In the rows, 128 means zero.
Where one turn sends some rows of the set: a few examples, then the rows asked
q_104: [154 118 157 134 126 163 144 143 136 111 133 112]
q_345: [132 114 157 126 128 145 140 137 134 111 120 111]
q_772: [153  79 158 144  99 128 138 139 153 154 146 111]
q_346: [145 106 151 133 119 167 128 107 163 154 158 140]
q_931: [121 114 145 120 115 134 112 128  92 151 156  95]
q_186: [134 111 114 132 120 143  96 132  95 139 166 136]
q_269: [150  91 163 153 113 161 122 120 103 136 181 113]
q_717: [134 105 153 147 112 149 119 116  93 140 160  91]
q_249: [143 118 165 118 123 157 132 157 169 138 161 121]
q_473: [137  94 144 155  92 141 116 125 118 174 173 127]
q_929: [135 101 151 115 122 149 129 116 157 154 148 158]
q_319: [136 115 144 106 124 137 127 118 138 148 130 156]
q_125: [152 125 143 141 123 174 125 104 152 149 149 122]
q_484: [142  99 121 147  97 156 116 128 113 172 171 111]
q_40: [148 107 113 126 132 152 109 141 145 129 155  90]
q_962: [123 109 144  99 119 129 109 144 102 156 170 117]
q_564: [128  87 161 109 132 144 128 156 106 139 155  99]
q_607: [135 115 106 146 124 131 111 130 142 130 150 149]
q_455: [150 107 181 135 125 148 125 153 104 139 159  95]
q_669: [141 112  94 142 119 140 123 133 140 140 148 135]
q_885: [142 116 132 164 103 123 120 129 151 153 152 146]
q_734: [153 117 157 132 126 112 101 148 130 113 147 141]
q_933: [120 113 166 111 124 140 128 152 166 137 148 119]
q_490: [149 124 127 125 138 134  96 147 134 109 154 117]
q_397: [150  89 162 132 117 156 119 137 113 141 197 135]
q_10: [148  85 128 136 112 150 131 138 155 149 152  87]
q_896: [149 114 120 159  99 133 131 130 148 161 148 132]
q_471: [137  98 153 106 120 139 112 149 111 152 192 138]
q_693: [136 117 126 157 116 123 111 128 148 137 153 155]
q_185: [142 135 137 114 126 144 125 115 127 143 122 138]
q_434: [114 111 161 114 127 135 132 142 148 125 127 115]
q_504: [142  97 169 122 125 144 132 155  99 141 149  93]
q_352: [140 109 105 136 111 155 108 130 102 153 168 115]
q_78: [160 121 161 131 124 169 139 152 153 124 155 117]
q_391: [148 112 101 148 107 140 133 132 143 156 144 126]
q_810: [129 104 136 140 114 128  95 130 100 141 168 154]
q_530: [131  97 175 125 138 152 109 154 123 133 181 108]
q_750: [121  87 166 109 140 148 115 155 118 134 170 106]
q_225: [131  96 151 150 100 127 104 126 113 159 171 148]
q_296: [154  95 172 143 107 110 123 144 142 136 145 138]
q_722: [152 140 137 130 125 162 122 108 133 143 130 121]
q_362: [144 108 183 137 131 151 113 153 117 135 175 103]

q_319 goes to q_929
q_962 goes to q_471
q_225 goes to q_473
Now find these:
q_296 goes to q_772
q_885 goes to q_896
q_434 goes to q_933
q_504 goes to q_564

Where one turn sends some rows of the set: a few examples, then the rows asked
q_173: [153 173 130 134 137 114 137  96 115 128 107 157 147 121 134  57 121 125
 146 124 134 122 167]
q_32: [160 103 152 137 140 101 145 119 135 120 128 144 107 136 181  59 132 146
 149 143 122 124 123]
q_556: [157 140 135 120 129  85 185 134 119 120 131 116 133 127 171  85 131 164
 184 157 129 115 132]
q_571: [174 148 132 125 104 117 157 154  98 152 114 116 127 160 163 117 141 141
 158 116 133 108 155]
q_545: [176 132 133 123 123 118 148  97 115  89 130 159 130 147 167  99 104 162
 136 136 129 103 136]
q_137: [162 172 124 130 138 112 134  97 108 126 111 155 149 125 140  62 117 125
 149 125 127 120 176]
q_87: [165 153 156 126 127 111 189 110 123 119  80 148 104 129 158  74 126 145
 151 160 125 123 131]
q_786: [155 147 147 108 102 102 167 141 121 155  75 151 154 155 172  90 135 145
 158 116 125 112 153]
q_639: [190 113 140 148 112 108 165 118 108 122 118 128 113 120 159  99 116 176
 145 156 110 140 147]
q_597: [156 124 142 162 126 108 184 119 139 123 108 136 139 144 186  94 136 148
 140  98 134 157 146]
q_525: [166 115 128 152 113 125 145 123 118 173 104 129 121 145 172  98 162 159
 156 108 125 129 160]
q_696: [175 152 138 151 152 127 140 121 154 118 120 147 109 122 149  84 123 149
 187 136 120 111 135]
q_452: [155 158 125 138 131 121 180  72 114 134 129 148 128 112 181  96 122 166
 154 146 135 114 119]
q_464: [181 122 104 125 126 112 141 116 101 119  78 149 136 139 173  99 167 163
 135 136 123 138 134]
q_219: [169 145 104 114 110 107 159 119 106 130  66 147 141 124 184 104 161 157
 144 148 119 125 124]
q_636: [151 148 137 147  95 108 187 139 145 112 101 126 126 144 193 108 128 141
 150 111 131 125 143]
q_272: [168 151 105 145  89 115 127 106 115 140 132 129 138  96 157  88 110 137
 147 136 116 106 167]
q_882: [181 126 130 131 130 102 166 120 144 133 128 152 157 105 157  87  91 148
 176 139  98 119 134]
q_817: [175 126  95 124 118 111 122  85 122 132 130 150 134 130 157  59 130 120
 148 121 123 121 150]
q_88: [157 120 124 138 138 114 161 168 110 135 120 119 151 111 152  99 139 121
 141 139 114 105 144]
q_191: [145 141 147 149 155 117 147 163 114 139 107 135 141 110 161  85 147 121
 136 135 122 114 131]
q_308: [166 190 111 126 121  97 117 107 104 133 124 140 145 121 172  77 123 143
 171 131 126 118 154]
q_588: [169 159 106 143  98 116 126 101 112 145 128 133 134  99 164  84 114 132
 148 136 112 107 170]
q_390: [156 115 108 148 110 124 158 154 118 131 135 137 142 128 134 118 128 129
 162 128 134 117 115]
q_785: [170 151 152 147 118  97 175 138 140 125  97 141 133 147 195  94 118 130
 149 104 126 151 124]
q_604: [147 148 113 129  86 116 163 130 120 127  83 163 147 128 155 118 130 157
 163 139 137 121 107]
q_141: [137 143 144 149 136 118 152 146 120 144 110 165 148 124 147  91 126 125
 154 126 141 131  94]
q_91: [158 128 151 132 127 117 164 120 108 182  99 149 138 144 178  80 141 123
 131 109 128 130 132]
q_532: [169 134  95 121 120 110 127  84 118 137 128 148 138 125 163  57 126 118
 152 123 116 114 160]
q_260: [164 191 109 121 113  91 125 108 105 137 122 137 149 119 168  78 121 143
 175 135 133 120 142]
q_829: [155 112 111 154 117 130 145 111 118 127  97 169 136 138 142 103 148 162
 148 122 141 146 119]
q_480: [180 130 119 152 115 111 189 131 139 125 115 114 120 148 179 108 135 130
 161 102 127 146 139]

q_480 goes to q_597
q_173 goes to q_260
Now find these:
q_588 goes to q_532
q_87 goes to q_556
q_141 goes to q_604
q_452 goes to q_882
q_786 goes to q_571
q_219 goes to q_88

Where one turn sends some rows of the set: a few examples, then the rows asked
q_655: [161 103 114 105 114 114 145 125 121 112 119 100 102 122 135 127 107 120
 127 142 128 135 134 149 107 107  99 151 110 110 130 141 146  85 107 139
 133  88 118]
q_192: [136 133 118 164 129 123 140 116 132 120 137 134 122 139 126 113 110 111
 130 127 144 161 118 182  96 121 140 124 100 121 130 112 137 124 111 132
 154 120 121]
q_8: [139 140 118 123 124 141 135  92 147 116 121 134 124 158 155 143 119 116
 135 169 120 129 108 167 110 121 155 136 100 132 161 153 133  91 141 127
 138 122 144]
q_707: [137 131 128 111 125 139 130 107 129 116 170 135 118 127 131 137 151 124
 155 140 141  74 120 128 131 130 124 148 128 126 131 117 125  86 131 134
 162 131  98]
q_720: [137 125 110 103 107 106 168 106 127 119 141  99 128 142 138 135 131 139
 134 101 126 137 139 155 155 131 135 116 140 113 133 118 150 111 103 103
 113 147 120]
q_791: [136 122 127 138 127 114 128 133 128 119 152 127 114  90 154 126 109 121
 140 136 129 151 125 105 152 138 143 194 122 135 129 127 136 101  79 125
 104 131 126]
q_724: [124 140 102 114 130 126 129 136 126 103 124 125 121 147 128 128 168 113
 136 147 120 103 110 106 119 127 132 120 115 125 125 131 129 120 135 130
 177 133 138]
q_467: [126 121 104 123 109 127 142 104  98  88  88 131 119 140 130 127  71 117
 147 133 130 150 129 144 125 133 128 150 113 139 142 127 126  99 140 138
 137 135 130]
q_278: [107 160 136 137 120  95 130 106 137 105 138 131 126 143 148 139 114 109
 129 144  80 154 112 118 146 125 160 160 112 117 157 126 151 120 100 156
 130 143 136]
q_654: [129 131 124 134 133 115 149 114 140 107 108 128 123 129 114 128 153 117
 134 131 125 198 123 119 120 131 139 135 112 128 128 102 119 126 111 135
 143 131 119]
q_854: [121 119 125 105 149 123 136 158 136 112 132 111  83 133 147 150 133 115
 142 133 125 131 129 139 149 122 112 153 160 120 125 123 119 113  96 113
 114 157 149]
q_719: [133 115 113  92  98 122 132 111 132 102 167 155 120 160 138 138 130 119
 158 121 148 157 116 120 162 148 146 150  93 133 119 123 119 123 123 134
  92 145 130]
q_578: [118 121 161 125 126 124 131 119 123 110 162 123 118 129 139 124 131 116
 135 136 123 142 122 140 127 122 134 215 122 114 137 132 132  93 133 128
  81 132 143]
q_62: [126 128 125 129 123 148 118 105 122  94 111 126 100 125 166 100 132 107
 142 138 111 117 136 149  92 123 124 160 103 122 151 111  95 121 128 134
 137 129 150]
q_321: [150 109 114 129 121 126 137 149 110 112 142  96  99 116 157 162 120 118
 149 131 126 102 104 111 139 130 107 166 136 119 128 128 111 103 132 131
 113 132 132]
q_357: [121 128 120 136 122 109 111 124 145 107 163 129 132 122 131 132 171  83
 142 143 139 141  88 131 155 119 130 159 126 111 140 110 115 113 120 128
 138 152 107]
q_501: [126 127 114 112 109 146 151 129 126 104 118 136 150 136 148 151 128 160
 150 143 130 118 132 118 127 135 136 156  90 138 111 154 139 104 106 152
 138 116 150]
q_11: [131 126 118 126 112 127 144 115 133 118 206 136 118 137 131 127 131 111
 140 144 120 126 125 131 133 112 117 159 121 132 135 130 135  83  80 132
 175 120 124]
q_522: [135 109 119  93  93 137 135 125 118 116 145 147 116 127 151 152 132 115
 148 130 170 111 128 111 138 142 147 145 117 154 126 157 147 111 133 148
 111 132 136]
q_650: [107 125 123 102 114 142 139 162 127 113 151 140 131 142 150  87 114 127
 159  99 136 142 105 149 133 127 145 161 137 150 134 139 131  97 115 134
 128 113 122]
q_736: [126 137 112 124 109 118 134 116 132 120 185 134 115 140 147 124 136 112
 132 148 118 119 109 138 128 126 124  99 100  99 129 115 135  99  98 144
  77 128 146]
q_780: [119 102 120 121 115 128 141 134 105 145 164 123 133 130 117 119 123  97
 161 133 133 120 162 137 112 117 111 146 118 121 144  94 147 137  85 121
 115 133 139]
q_779: [122 142 115  96  89 117 119 102 136  88 165 113 131 132 146 117 103 109
 160 155 126 106 130 142 103 156 123 155  99 107 142 116 121 134 137 125
 131 131 110]
q_539: [107 143 120 132 117 126 116 114 130 114 125 146 130 153 163 115  88 128
 127 119 130 143 120 178 114 129 151 147 101 123 133 104 139 142 109 152
 101 132 128]
q_328: [112 137 127  93 119 132 127 107 129 108 160 127 117 140 112 135 112  95
 166 149 116 116 148 156 110 151 108 148 100 107 153  95 152 128  94 117
 136 136 116]
q_162: [103 137 102 125 142 120 129 141 156 108 125 144 134 121 158 120 119 131
 162 152 136 154 128 153 116 108 150 157 109 102 136 130 123 138  73 149
 135 122 134]
q_869: [109 141 123 131 129 112 162 134 147 106 163 138  88 121 108 117 140  96
 142 146 149 144  93 154 132 129 127 144 135 125 140 135 125 100 153 111
 130 132 119]
q_587: [155 108 113 104 109 108 139 103 127 112 129  84 108 147 146 141 110 127
 148 110 117 149 122 150 135  96 115 141 115  93 133 131 133 117  95 106
 119 107 129]
q_538: [120 119 141  87 102 131 129 115 142 104 158 137 114 127 150 128 111 104
 122 139 120 149 123 126 114 118 127  80 102 140 137 136 130 115 103 132
  99 137 146]
q_803: [103 136 110 100 129 121 143 132 159 126 140 150 125 128 135 146 144 115
 172 109 132 143 108 141 142 129 152 148 145 156 104 131 145 102 103 155
 127 119 133]
q_128: [125 139 148 156 144 119 133  96 121 111 126 104 104 140 144 130 113 106
 102 135 111 153 127 163 109 121 149 142 131 125 135 103 149 132 117 132
 114 139 144]
q_884: [132 121 176  91 119 125 133 121 143 112 112 116 116 149 142 132 121 105
 149 142 121 116 124 133 129 122 131  97 121 152 141 141 130 120 134 132
 105 132 144]
q_757: [134 116 114 124 132 108 148 118 111  87 123 129 114 113 147 147 120 128
 124 163 114 103 128 100 153 121 125 173  91 113 140 125 124 137 138 130
 126 147 134]

q_467 goes to q_62
q_780 goes to q_736
q_724 goes to q_501
Now find these:
q_779 goes to q_884
q_162 goes to q_278
q_522 goes to q_321
q_357 goes to q_803
q_587 goes to q_328
q_650 goes to q_578
q_192 goes to q_539
q_719 goes to q_854

Where one turn sends some rows of the set: a few examples, then the rows asked
q_354: [126 142 129 109 117 163  98 110 121 164 121 137 127 128  97 130 109 117]
q_208: [139 119 119 126 131 100 106  98 127 158 137 170 135 121 107 137 157 146]
q_993: [121 128 102 124 136 107 127  93 129 136 134 170 124 113 119 154 168 159]
q_59: [109 123 142  97 112 150 132 114 120 142 128 179 110 128 119 150 152 160]
q_523: [136 123 105 132 135 101 107  89 121 151 134 155 138 122  98 150 149 144]
q_330: [100 120 120 150 143 104 113 119 123 165 134 131  88 115  83 157 147 163]
q_708: [106 113 129 150 145 108 116 116 128 172 137 130  96 115  85 139 145 150]
q_451: [134 155  93 120 135 152  78 154 142 149 124 164  83 118 113 132 130 161]
q_58: [123 130  95 129 137 105 119  87 121 139 131 155 130 116 104 163 158 154]
q_45: [ 98 111 135 148 139 115 115 129 134 174 134 141  98 110 115 150 158 163]
q_425: [131 120 117 124 132 104 118 100 134 148 138 179 127 118 120 141 170 154]
q_916: [102 104 136 147 140 113 116 123 136 176 136 134 101 111 104 135 154 151]
q_144: [134 145  94 125 133 166  76 150 145 165 123 144 106 114 125 126 123 147]
q_498: [118 155  90 117 154 147  88 145 119 133 135 171  77 116  97 129 124 169]
q_393: [116 148  82 124 162 153 103 124 126 133 137 148  91 111  85 105 117 149]
q_83: [103 134 117 105 119 147 139 104 108 125 125 163 104 127  99 170 142 164]
q_807: [128 144  86 128 145 168  95 132 151 156 126 130 111 110 115 112 120 135]
q_586: [114 134 113 111 122 138 130  90 105 131 123 142 118 132  73 160 121 146]
q_641: [ 96 160 103  99 127 159 131 108 123 121 123 157  83 123  92 152 129 149]
q_470: [121 134 100 125 144 172  82 138 131 164 128 148 121 107 133 120 120 150]
q_855: [121 150  76 125 153 159 108 128 146 140 131 137  86 112  95 107 125 137]
q_3: [123 117 151 103 110 148 122 109 121 159 131 169 131 134 108 130 138 142]
q_304: [108 154 133  93 118 158 118 131 130 137 126 185  82 123 118 145 142 154]
q_982: [108 152 102 112 127 161 123  95 120 136 122 127 109 125  80 143 110 125]
q_251: [121 145 102 118 143 159  74 153 126 150 129 170  97 113 125 139 124 169]
q_261: [127 143 148  98 110 161  95 133 129 164 123 171 114 129 118 128 125 133]
q_97: [114 132  92 131 158 168  99 124 134 150 135 135 117 109 106 100 116 136]
q_812: [ 95 119 123 147 141 111 115 128 127 166 130 139  89 109 106 166 154 169]
q_430: [125 119 136 109 113 142 121  94 108 152 128 145 134 137  80 137 120 132]
q_748: [125 158  84 119 146 148  94 142 141 135 128 161  72 119  94 120 131 156]

q_993 goes to q_425
q_586 goes to q_83
Now find these:
q_144 goes to q_807
q_982 goes to q_641
q_45 goes to q_916
q_251 goes to q_470

